Here are some points, each followed by its number:
[ 1.08  1.68 -0.91  0.36 -1.06  1.25 -0.13 -0.58 -1.08  0.92  1.21 -0.7
  0.47 -1.1  -1.03  0.52] 0
[ 1.34 -1.82  0.63  1.65 -1.57  0.36 -1.88  1.95  1.27 -0.86 -1.89  1.94
 -0.78 -0.38 -1.34  1.91] 1
[-1.29  0.34 -1.44  0.9   1.3  -0.67 -0.33  0.82 -0.28  1.44 -0.29 -0.08
 -0.03  1.65  1.44  0.26] 2
[ 0.38 -0.32  0.35  0.06  1.49 -1.12  0.92 -0.8   1.05  0.36  1.11  1.31
 -0.71 -0.33  0.98 -0.14] 3
[-0.47  0.07  1.76  1.24  1.14 -0.47 -0.88  0.26 -1.41  0.06 -1.06 -0.77
  1.3  -1.51 -0.67 -0.17] 4
[ 0.82 -1.78  0.02 -1.87 -1.05 -0.53 -1.7   0.49  1.37 -1.62  1.5  -1.49
 -1.68  0.75 -1.71 -1.95] 5
[ 0.59 -1.08  0.33  1.15 -1.53  0.32 -1.12  1.83  1.36 -0.97 -1.82  1.47
 -0.33 -0.28 -1.21  1.06] 6
[ 1.22 -0.71  1.43 -1.36 -0.42 -1.22  1.46 -0.25  1.31 -0.92  0.99  0.18
 -1.28 -1.   -0.07 -1.48] 7
[-1.86  0.58 -1.91 -0.84 -1.1   0.79 -0.38 -0.97 -1.55  1.16  1.22 -0.65
  1.9  -0.24 -1.9  -1.39] 8
[-0.87 -1.59  1.01  1.79 -1.95  0.55  1.78 -1.16 -0.7   1.25 -1.93  0.86
  0.3   0.52 -0.91  1.29] 9
[-0.46  0.28  0.63  0.65  0.29  0.19  0.69 -0.38 -1.44 -0.36 -0.09 -0.36
 -0.26  0.42  0.19 -0.8 ] 10
[ 1.2  -0.65  0.21 -0.65  1.82 -0.3  -1.79  1.9  -0.65 -1.1  -0.76  0.58
  0.82  1.6   1.11  1.15] 11
[ 0.07 -1.02 -0.4  -1.69 -1.9  -0.06  1.74  1.57 -1.5  -0.91 -1.28 -1.63
  1.61  1.93  1.91  1.48] 12
[ 0.64  1.05  1.38  1.04  0.62  1.24  0.67  1.18 -0.53 -0.53  0.73  0.15
 -0.22 -0.83 -1.23  0.26] 13
[-1.57 -1.54  0.87 -0.93 -1.62 -0.11  0.8   1.1  -0.51  0.78 -1.32 -0.93
  1.43  1.83  0.12  1.2 ] 14
[-0.28 -0.33 -0.08 -0.15 -0.14  0.11  0.51  0.08 -0.58  0.2  -0.67 -0.33
 -0.06  1.32  1.05  0.36] 15
[-0.17  0.71 -1.28  0.57  1.16  0.79 -0.18 -0.61 -1.22  0.69  0.13 -0.15
  0.84  0.49  0.55  0.18] 16
[ 0.42 -0.19 -0.27 -0.35  1.03 -1.18  0.51 -1.31  0.73  0.82  1.17  0.95
 -0.38 -0.34  0.95 -0.22] 17
[ 1.62 -1.73  0.4   1.84 -1.43 -0.2  -1.51  1.8   0.9   0.22 -1.84  1.85
 -1.11  0.14 -0.21  1.81] 18
[-0.63 -0.79  1.1   0.71  0.64 -0.86  1.46  0.68  0.8  -1.24  0.32  1.24
  0.58 -1.13 -1.43  0.45] 19
[-1.62 -0.32 -1.25  0.34 -0.16  0.03  0.75 -0.08  0.71 -0.44 -0.66  0.2
  1.33  0.47 -1.24 -1.53] 20
Which five points above are nearest to each new point? Their numbers follow each, smallest number first.
[ 0.52  1.46 -0.82  0.01 -0.84  1.01 -0.4  -0.71 -1.36  1.19  1.02 -1.23
  0.74 -0.82 -1.09 -0.01] 0 8 10 13 16
[ 1.81  1.23 -0.78  0.29 -1.15  1.96  1.97  1.43  1.98 -0.82  1.92  1.75
 -1.96 -1.93 -1.29  1.01] 0 6 7 13 19
[ 0.08  0.99 -0.28 -1.45  1.14 -0.1  -1.33 -1.33  0.81  0.99  1.41 -1.46
 -0.84 -0.94  0.1   0.49] 0 3 15 16 17
[-1.43  0.64 -1.38 -0.48 -0.79  0.85 -0.2  -0.68 -1.5   0.89  0.76 -0.7
  1.29 -0.16 -1.41 -1.3 ] 0 8 10 16 20
[-0.58 -0.36  0.47  0.57  0.93 -0.98  0.97  0.16  0.86 -0.73  0.45  1.16
  0.32 -0.78 -0.64  0.41] 3 10 13 17 19
[-1.06 -0.27  1.15  1.37  0.55  0.74  0.94 -0.74 -1.45 -0.63 -0.24  0.01
  0.11  0.28  0.36 -1.25] 4 10 13 15 16
[ 0.17  0.53 -0.97 -1.36  1.02  0.22 -1.84  1.29  0.15 -1.66 -0.1   1.09
 -0.45 -0.61 -0.87  1.44] 6 11 13 15 16
[ 0.59 -0.7   0.43 -0.79 -0.52 -0.77  0.67 -0.3   1.05 -0.71  1.46  0.88
 -0.27 -1.62 -0.77 -0.8 ] 3 7 13 17 19
[ 1.42  1.2   0.93  1.58 -0.82  1.17  0.83  1.57  1.17 -1.28  1.21  0.93
 -1.04 -1.76  0.57 -0.03] 3 6 7 13 19
[ 1.3   0.9   1.4   0.42 -0.77 -0.28 -0.57 -1.11 -0.92 -1.49 -0.85 -0.69
 -0.49 -0.93  1.02 -0.95] 4 7 10 13 15
[ 0.87  1.09 -1.77 -1.55 -1.76  1.63  0.66  0.91  0.95 -0.68  1.78 -0.13
  1.52 -1.65 -0.68 -1.72] 0 7 8 13 20
[-1.9  -1.31 -1.86  0.01 -0.02 -1.33  0.19 -1.11  1.56  1.2   0.65  0.34
  1.71  0.89 -1.81 -1.86] 2 8 16 17 20
[ 1.67  1.52  0.82  1.61 -0.58  1.87  1.41  1.33  1.13 -1.43  1.73  1.38
 -1.4  -1.51  0.03 -0.26] 0 3 7 13 19
[-0.92 -0.42  0.46  1.4   0.68  0.63  0.72 -0.72 -1.08 -0.17 -0.13  0.25
  0.46  0.45  0.27 -1.14] 4 10 15 16 20
[ 1.2   0.89  1.35  0.89 -0.67 -0.05 -0.63 -1.18 -0.93 -1.57 -0.95 -0.42
 -0.22 -0.94  0.71 -0.64] 4 10 13 15 16
[ 0.7  -0.94  1.36 -1.16 -0.19 -1.12  0.47 -0.42  1.   -1.18  0.65  0.61
 -0.59 -1.71 -0.11 -0.7 ] 3 7 10 17 19
[ 0.5  -0.37 -0.14 -0.88 -1.81  0.41  1.65  1.61 -0.68 -1.15 -0.52 -0.86
  0.82  1.02  1.65  1.09] 10 11 12 14 15
[ 0.84  0.61 -1.23 -1.31 -1.31  0.78  0.37  0.44  1.01 -0.09  1.16 -0.21
  0.7  -0.9  -0.15 -1.12] 0 7 15 17 20
[ 1.15 -0.69  0.26  0.95  1.53 -0.63 -1.55  1.62 -0.75 -0.58 -0.62  0.39
 -0.31  1.27  0.45  0.92] 2 10 11 15 16
[-0.87  0.65  0.33 -0.11 -0.33  0.76  0.01 -0.55 -0.6  -0.22 -0.29 -0.82
 -0.32 -0.38  0.25 -1.  ] 10 13 15 16 20
[ 0.35 -0.04  1.48  1.32  1.06 -1.05  0.    1.05 -0.8   0.92 -0.15 -1.21
  1.   -0.42 -0.07  0.97] 4 10 13 15 16
